Each path below is one point turned by a fixed rotation once a step. After each direction that follows a path, write how fast that rotation turns it, in degrees a step (0 if it stays still).
Each turn is a multiple of 5 degrees from 10 to 175, or 0.
Each row of a path follows its step; steps can be skipped.
Path 1:
step 2: 0.49,1.60,-0.54,4.41,0.10,-2.10,-1.42,-1.51,-2.25,-2.22,0.02,-0.37,1.47,0.39,-3.69,-0.57,-0.44,2.47,0.42,5.26,-2.61,-1.66,2.50,-2.46,-4.40,0.32,-0.23,1.65,-3.19,2.51,2.07,2.12,1.52,0.93,-0.91,-1.49,0.27,4.72,1.52,-1.08,1.45,0.98,0.34,-3.99,0.47,2.80,-1.96,0.71,-1.22,-2.31,3.38,-0.57,3.64,-1.77,-0.87,-0.75,-3.84,6.05
step 3: 2.00,-1.19,2.24,4.93,1.44,2.20,2.25,0.40,2.30,-1.35,0.60,0.59,3.02,0.22,-1.65,-1.30,-0.77,4.67,-2.79,-0.84,2.17,-0.28,-1.45,-0.37,-1.05,1.34,1.13,-2.68,-3.53,4.46,-1.65,-0.68,-0.07,-2.46,0.33,-2.46,0.16,-2.29,-4.19,4.91,-3.18,1.22,-1.55,-5.57,1.30,4.60,-1.17,2.16,-0.47,-2.00,2.43,0.04,-0.45,-0.35,-2.27,-0.35,-3.80,2.12
step 5: -0.37,2.45,-2.60,2.96,-2.44,-0.49,1.08,3.33,-3.54,1.23,-1.33,-0.26,-1.95,-3.64,-0.58,-1.19,-1.70,0.27,0.29,0.85,4.74,-2.17,0.64,-0.02,-1.33,0.76,-2.52,-1.12,-0.19,2.72,3.41,2.32,3.75,-3.24,0.51,-1.83,-3.15,2.97,0.36,-2.57,-1.42,1.71,-4.60,-5.28,2.75,4.04,0.21,1.64,1.13,-0.36,1.18,-0.59,-0.87,-4.26,0.12,-1.07,-1.02,-4.35
step 9: 0.95,-1.87,1.77,2.09,3.20,1.71,2.83,-1.54,2.29,1.06,2.55,0.96,2.84,1.11,1.89,0.67,1.07,2.88,0.55,2.05,-1.28,-3.39,2.53,0.67,-2.35,-2.34,-0.43,2.91,-0.31,-0.01,-2.31,1.08,5.10,-0.62,1.64,-1.83,-5.26,-4.15,-0.27,1.29,-2.59,2.23,0.90,-6.08,3.74,3.33,0.40,1.10,-2.22,-1.60,-0.12,-1.15,-1.53,-4.40,-0.60,2.26,-2.55,-1.20
step 11: -3.64,2.03,-3.22,5.46,-0.11,0.64,2.83,1.69,0.55,-1.16,2.52,3.14,-1.28,-0.53,-2.36,-2.11,-0.64,-1.39,1.87,3.56,1.25,-2.72,4.94,1.82,-1.93,-0.82,1.55,-0.82,0.22,-1.28,0.84,1.00,-0.30,-3.03,1.00,-6.35,-1.20,3.78,0.55,-2.73,-1.25,4.45,-0.46,-2.41,0.43,3.54,-1.02,2.69,-1.16,-1.26,3.09,-0.91,1.15,-1.86,1.20,-1.48,3.67,1.51
step 13: 2.92,-0.55,2.92,7.20,0.98,0.42,-0.18,-3.09,-1.65,-2.37,-2.42,-1.53,3.16,-0.63,0.59,-1.03,-0.88,1.65,1.85,3.72,2.64,0.91,0.75,0.23,-4.50,-1.97,0.26,-0.97,0.03,1.37,-1.20,4.75,-1.54,3.64,-0.88,-3.01,-2.08,0.93,0.07,-1.11,-2.16,0.62,0.25,-3.16,0.20,-4.26,-0.60,1.37,1.79,-2.64,1.22,-2.08,2.77,-3.42,3.29,-4.04,-2.47,1.93
step 15: -4.18,-1.01,-0.97,0.94,-0.86,-3.32,2.30,-0.01,-0.89,-0.41,-0.64,-0.72,3.38,-3.43,2.20,-2.41,1.75,1.26,1.97,0.86,-3.82,1.56,2.05,0.96,-4.95,-1.30,-1.42,-1.15,2.45,-1.51,-1.33,4.36,3.02,-0.97,-0.80,-0.48,-0.34,-3.01,-1.35,1.59,-2.94,4.73,0.67,-5.34,2.67,1.74,2.41,0.82,-0.45,2.20,0.41,-3.83,3.09,-1.35,-3.65,1.01,-2.02,-0.47
step 16: -4.02,-1.09,-1.80,6.99,-4.03,3.30,0.64,3.18,-3.13,4.66,0.08,0.66,2.36,-3.94,-0.13,-1.78,0.06,3.16,1.60,3.45,0.36,-3.61,1.77,-1.93,-1.71,0.84,2.55,-3.99,-1.56,-1.04,1.74,1.28,-1.12,-0.26,-1.87,-4.00,-3.23,1.74,-1.55,-1.23,-3.67,3.39,-1.61,-2.24,-0.19,0.75,0.60,0.03,-1.51,0.87,1.51,-0.16,-1.01,0.33,1.32,1.17,1.56,-1.73
step 18: 0.10,2.06,0.55,3.86,2.68,-3.53,-2.10,-2.18,-1.66,1.26,-1.66,1.87,4.18,0.84,-0.56,-0.13,0.80,2.69,-1.92,4.44,0.24,-3.56,1.03,1.38,-4.60,1.35,0.69,1.05,-3.04,0.93,-0.88,2.60,3.24,0.64,-0.16,0.00,-2.14,2.45,2.95,0.36,-2.61,1.81,1.16,-1.93,-0.51,-1.08,-0.52,2.64,0.45,-2.60,4.23,-0.73,0.98,-2.82,2.11,-0.02,-7.57,0.78
step 20: -0.58,1.12,-4.53,-0.31,1.81,0.99,3.38,-2.16,-0.67,-1.21,1.87,1.58,1.15,-0.66,-0.54,-4.19,0.91,1.04,-1.29,4.20,-1.56,0.73,5.34,-3.70,-4.25,-4.97,-1.71,-0.05,0.81,1.58,-0.82,4.10,1.54,-1.65,1.57,-2.90,-1.07,-4.00,1.11,-1.56,-1.08,1.18,-4.39,-5.11,0.58,3.73,0.14,0.32,-1.69,2.00,0.00,-1.18,2.15,-1.35,-1.09,1.21,-1.54,1.55
Directions:
0.47,-1.07,-0.20,-0.28,0.56,0.02,0.02,0.33,-0.25,0.25,0.87,-0.10,-0.31,1.00,-0.26,-0.93,0.79,-0.79,0.44,-0.45,-0.35,-0.78,1.31,-0.49,-0.99,-0.44,-0.01,0.42,-0.37,-0.44,0.48,0.00,0.33,0.69,0.24,-0.62,-1.79,0.03,1.03,-0.91,0.26,0.36,0.58,-0.04,0.21,-0.67,-0.08,-0.13,-0.70,-0.04,1.19,-0.19,0.43,1.00,0.98,-0.29,-0.51,0.45
160
0.04,0.25,-0.58,0.80,-0.40,-0.32,-1.12,-0.17,-0.31,-0.89,-0.29,0.98,0.16,0.26,-0.17,-1.03,0.03,-1.23,0.24,0.57,-0.25,-0.60,-1.14,0.83,0.07,-0.60,0.04,-0.80,-0.16,0.03,-0.40,0.23,0.22,-0.15,0.72,0.61,-0.37,1.29,0.23,0.02,-0.26,0.05,-0.01,1.44,1.06,0.05,0.60,-0.83,0.93,-0.16,0.94,0.24,-1.26,-0.11,0.62,0.52,0.65,0.06
65
0.61,-0.23,0.47,1.05,-0.15,0.20,0.74,0.41,-0.31,0.11,1.04,-0.59,-0.46,0.14,0.01,-0.64,0.07,-0.87,0.78,-0.42,0.69,0.80,-0.67,0.45,0.70,0.11,0.18,1.28,-0.30,0.23,-0.20,-0.15,0.62,-0.65,-1.92,0.24,-0.32,0.81,0.11,-0.13,0.03,0.08,0.55,-1.00,1.35,0.09,0.10,0.31,-0.01,-0.70,-0.29,0.75,-0.11,-0.64,-0.90,0.27,0.33,1.17
10
-0.59,0.38,-1.43,0.73,0.31,0.66,0.87,-0.22,-0.34,-0.44,0.80,-1.15,-0.22,0.03,-0.28,-0.08,-0.36,0.89,-0.61,-0.61,0.66,-0.47,-0.78,1.43,1.03,-0.25,-0.59,-0.20,-0.30,-0.97,0.92,-0.26,1.27,-0.56,0.46,0.13,0.31,0.28,0.50,-0.42,-1.00,0.28,0.70,0.33,-1.14,-0.70,0.55,-0.28,-0.30,0.10,-0.18,-0.17,0.34,0.14,0.54,-0.41,-0.52,-0.16
60
-0.56,-0.42,0.36,-1.19,0.24,0.81,-0.10,-0.33,-0.30,-0.82,-0.64,-0.65,0.31,-0.02,0.24,-0.68,-0.67,-0.28,-1.79,0.19,-0.38,-0.20,-0.98,-0.31,0.27,-0.47,-0.59,0.74,0.76,-0.16,-0.69,0.54,0.76,-0.19,-0.10,-0.69,-1.29,-0.94,0.33,0.16,-0.01,0.53,-0.40,-1.07,0.60,0.09,1.14,0.75,0.85,0.05,-0.07,0.54,-0.24,0.63,-0.15,-0.52,0.69,-0.65
70
0.70,-0.47,0.08,0.07,1.08,1.47,-0.12,-0.29,-0.45,1.01,0.22,0.41,-0.44,-0.13,0.32,-0.12,0.40,0.53,1.24,1.13,0.74,0.88,-1.00,-0.38,1.12,-0.17,-0.79,0.04,-0.92,0.19,0.11,0.67,-0.96,0.21,0.22,-1.19,-0.28,-0.86,0.53,0.04,-0.49,-0.48,0.11,0.74,0.87,0.02,0.09,-0.04,0.31,0.50,-0.69,-0.41,-0.42,-0.11,0.75,-0.14,-0.54,-0.79
85
0.63,0.53,-0.64,-0.36,-0.33,0.66,0.11,-0.12,0.90,-0.14,-1.33,-0.55,-0.53,-0.80,0.50,-0.73,1.21,0.17,1.13,-0.92,0.53,-0.27,-0.66,-0.21,-0.66,0.02,-0.69,-0.13,0.69,-0.08,-0.03,0.14,-0.76,1.11,0.46,0.47,0.39,0.89,0.51,0.45,-0.80,0.05,0.57,-1.43,-0.27,0.70,0.13,-0.02,-0.34,0.38,0.34,0.57,-0.74,0.34,-0.13,-1.35,0.17,0.39
40
Path 2:
step 0: 2.50,0.06,2.47,-3.38,0.13,2.04,4.80,2.02,-2.09,-0.40,-2.79,2.06,0.14,0.33,6.56,-2.03,0.36,-1.49,-1.00,0.57,-0.42,2.79,0.49,0.12,-1.94,0.06,-0.20,0.90,1.00,0.16,-0.70,-4.08,-0.09,-1.94,1.79,-1.73,3.01,1.98,2.49,0.56,-1.90,-0.03,-0.03,-0.30,-7.23,3.59,-1.19,-1.92,2.37,0.97,-0.51,0.36,4.93,-0.98,-1.74,4.94,1.39,1.84
step 2: -1.84,0.16,-2.44,0.86,-2.22,-2.08,-0.77,0.68,1.16,-4.11,-0.06,-4.54,2.02,-2.06,2.42,1.20,-1.17,-1.40,-2.24,-0.29,1.29,-1.25,-1.81,-1.91,-2.83,1.75,3.67,-0.25,-1.90,-2.59,3.49,3.35,3.74,0.12,1.26,-0.36,-1.80,-1.92,0.00,0.08,-2.44,2.57,-3.17,-2.74,1.65,-3.60,-3.39,-0.22,-2.55,1.93,-4.62,-1.10,4.58,-3.29,3.21,-2.41,-3.39,1.69
step 3: 2.12,3.27,2.74,0.24,0.98,4.07,-5.87,-0.49,1.59,-3.48,3.65,1.08,-4.43,0.79,1.60,0.13,1.32,-0.94,-0.95,-2.39,0.91,-0.05,-3.50,4.83,-1.56,2.71,2.29,-0.63,-1.46,-0.19,3.35,-0.27,0.00,-0.33,-1.08,0.34,3.25,-1.19,-0.85,1.48,-0.23,-3.67,1.71,3.68,-2.79,1.43,-3.47,-2.47,0.37,1.45,-0.73,0.87,-0.08,-1.45,-3.75,-2.60,0.06,4.08
step 6: 1.22,1.56,0.10,-3.50,0.13,1.25,-0.81,5.24,2.63,0.91,-3.86,2.50,-7.52,0.96,2.51,-2.53,-1.10,2.29,1.13,0.00,0.33,3.17,-1.16,1.89,2.51,0.23,0.75,-2.50,1.15,-1.42,-2.77,-2.63,0.42,0.62,2.83,0.39,-2.01,4.60,0.93,-1.86,0.32,-4.34,0.09,-2.25,-1.49,-1.04,4.03,-0.41,1.59,3.22,-0.93,1.01,0.15,-1.42,-2.37,3.05,2.34,1.78
step 10: -4.96,0.43,3.42,1.02,-2.41,-2.18,0.57,-3.18,-2.21,1.93,1.10,2.68,2.84,1.55,-1.28,0.04,-0.52,-2.24,-1.17,3.41,0.33,-1.58,-5.04,3.66,-0.16,-3.77,-2.31,0.59,-0.76,1.24,-1.04,2.61,-2.11,1.61,1.77,2.56,-1.85,-0.05,4.86,-0.99,-2.28,1.89,1.69,0.17,3.91,-1.76,-0.22,-0.41,-0.45,-2.23,4.90,1.58,-1.03,0.15,2.92,-0.74,0.28,-5.01
step 11: 5.10,-6.06,1.42,-0.90,0.93,-3.54,-0.61,2.64,1.78,1.13,0.23,-0.96,2.22,-0.38,2.03,-0.61,1.27,-0.48,-1.74,-1.24,-2.91,2.22,-1.85,4.59,2.83,2.22,-5.29,0.20,2.17,-0.99,-0.14,2.35,-1.97,-0.38,-2.89,-0.19,-4.00,0.77,-3.22,-0.30,-0.38,1.68,-0.57,-2.67,0.58,-3.82,-0.86,0.04,-1.29,4.42,-0.01,3.41,2.05,1.27,2.70,-2.98,0.65,-0.79
step 13: -1.58,-1.31,-1.41,-1.28,1.40,2.42,0.86,0.39,-2.34,-2.33,-4.29,2.36,4.62,1.08,-2.70,0.74,-2.32,0.68,1.45,-2.04,3.36,-2.92,4.22,-0.58,-0.16,-0.60,-0.64,5.84,6.21,0.54,-1.63,1.73,1.52,0.42,0.07,3.77,2.11,0.81,-2.36,3.76,0.53,2.41,-0.60,1.11,2.16,1.47,0.82,-1.75,-1.56,-3.56,2.36,-2.03,-0.21,-4.15,1.15,-0.27,1.83,-3.18
step 16: -3.23,0.43,2.98,2.07,-1.89,1.11,0.45,-1.29,-2.59,0.32,-2.21,1.13,-0.40,-2.98,-1.56,3.04,2.01,-2.43,-1.40,-1.44,-4.50,0.41,-3.28,3.02,-0.30,-1.57,0.26,2.36,0.58,2.30,2.29,-0.45,0.34,-0.83,-1.87,0.92,-4.69,-3.36,-2.10,1.83,-1.03,2.51,1.36,0.26,2.31,0.96,0.96,-0.34,4.37,0.92,1.50,-6.21,1.26,0.04,1.06,-1.24,-1.93,-6.65
step 17: 0.70,-3.81,-3.43,-3.68,0.50,-0.03,-0.23,1.41,-1.52,5.01,2.91,-0.62,-0.04,-5.05,1.43,0.72,0.38,0.32,-2.23,1.43,-2.64,1.06,2.98,1.50,-0.73,2.19,-5.12,-0.20,-5.07,-2.90,3.30,-3.01,1.11,-1.51,-0.79,-2.99,-0.26,-0.57,-2.70,-0.40,0.30,3.46,1.97,1.47,-3.34,-2.06,-0.94,-3.31,0.67,2.25,-3.41,0.65,1.62,2.11,-0.11,-3.15,2.56,-0.52
step 19: -0.20,2.54,-1.27,0.77,-2.92,0.61,-1.79,1.38,-2.46,-0.74,-1.82,2.82,2.76,2.07,0.27,4.66,-6.86,-4.26,3.75,-1.81,-2.04,-0.61,3.61,1.83,-0.38,0.26,-0.38,1.91,-0.66,-0.69,-0.29,1.81,2.29,-0.17,-0.69,0.53,0.68,2.61,-0.70,1.05,-3.42,-2.29,-2.89,-6.05,-0.09,-0.46,-1.14,-2.23,-0.98,-5.09,0.81,-1.93,1.95,-0.93,1.02,1.87,-2.03,-2.66
Directions:
-0.72,0.03,0.30,1.01,-0.04,-0.19,-0.46,0.81,-0.23,1.22,0.17,0.84,0.31,0.24,-1.18,0.53,0.05,0.42,0.51,-0.14,0.15,0.28,-0.99,-0.96,-0.43,-0.90,0.47,0.31,0.89,0.35,0.62,1.42,0.59,0.42,0.06,-0.35,0.27,-0.40,-0.41,-0.94,0.11,0.63,0.35,-0.35,0.32,0.88,1.05,-0.65,-1.19,-0.88,0.25,-0.40,0.61,-0.27,0.26,0.31,-0.65,-0.85
125
0.40,0.07,0.06,-0.20,-0.29,-1.17,0.51,0.54,-0.57,0.94,-1.57,0.42,-0.56,-0.11,-0.24,-1.44,0.47,0.13,0.42,-1.25,-0.75,-0.46,0.61,0.37,-0.19,0.66,-0.52,0.20,0.49,-0.46,0.34,0.39,1.12,-0.89,0.10,0.29,0.21,-0.40,1.31,-0.31,-0.28,-0.05,0.17,0.53,-0.90,-0.33,0.38,-0.74,0.03,0.12,-0.06,0.55,-0.82,1.10,1.06,-0.05,-0.35,-0.17
60
0.29,0.28,0.12,-1.54,-0.30,1.08,0.71,-0.34,-0.03,-0.10,0.42,-0.17,1.09,0.10,0.31,-0.29,0.44,-0.59,-0.86,-0.14,-0.09,0.04,0.53,-1.15,0.18,0.40,-1.52,0.17,0.77,-0.70,-0.01,0.31,-0.37,0.39,-0.60,-0.40,-0.45,-0.76,-0.66,-0.06,-0.84,0.67,0.23,-0.23,-0.13,1.19,0.03,-0.80,0.11,0.45,0.48,-1.29,-1.24,0.14,0.16,0.02,-0.51,-0.97
20
-0.10,1.26,-0.73,-0.30,-0.64,0.56,-0.91,1.16,-0.10,-0.08,-0.67,-0.82,0.52,-0.33,0.27,0.59,-0.45,-0.05,-0.90,-0.58,0.34,-0.74,0.65,-0.68,1.29,0.22,0.28,0.08,0.53,0.69,-0.25,-0.16,0.54,-0.26,-0.54,0.82,0.64,-0.68,0.03,-0.61,-0.84,0.59,-0.41,0.06,0.08,-0.62,0.29,-0.02,-0.90,-0.32,-1.38,0.94,-0.07,-0.28,-1.25,-0.04,0.79,-0.20
65
-0.61,1.64,-0.03,-0.49,0.01,0.34,-0.13,-0.19,0.09,0.27,0.39,-0.22,-1.19,-1.12,-0.28,0.75,0.42,0.36,-0.38,-0.59,-0.36,-0.38,1.04,0.29,-0.06,0.99,0.44,0.27,0.94,-0.42,-0.08,0.11,0.00,1.34,0.46,-0.96,-0.02,0.30,-0.08,0.45,1.58,-0.02,0.33,0.46,0.97,-0.38,1.30,-0.28,0.83,0.20,-0.26,-0.60,0.68,0.67,0.32,-0.28,0.34,-0.01
35
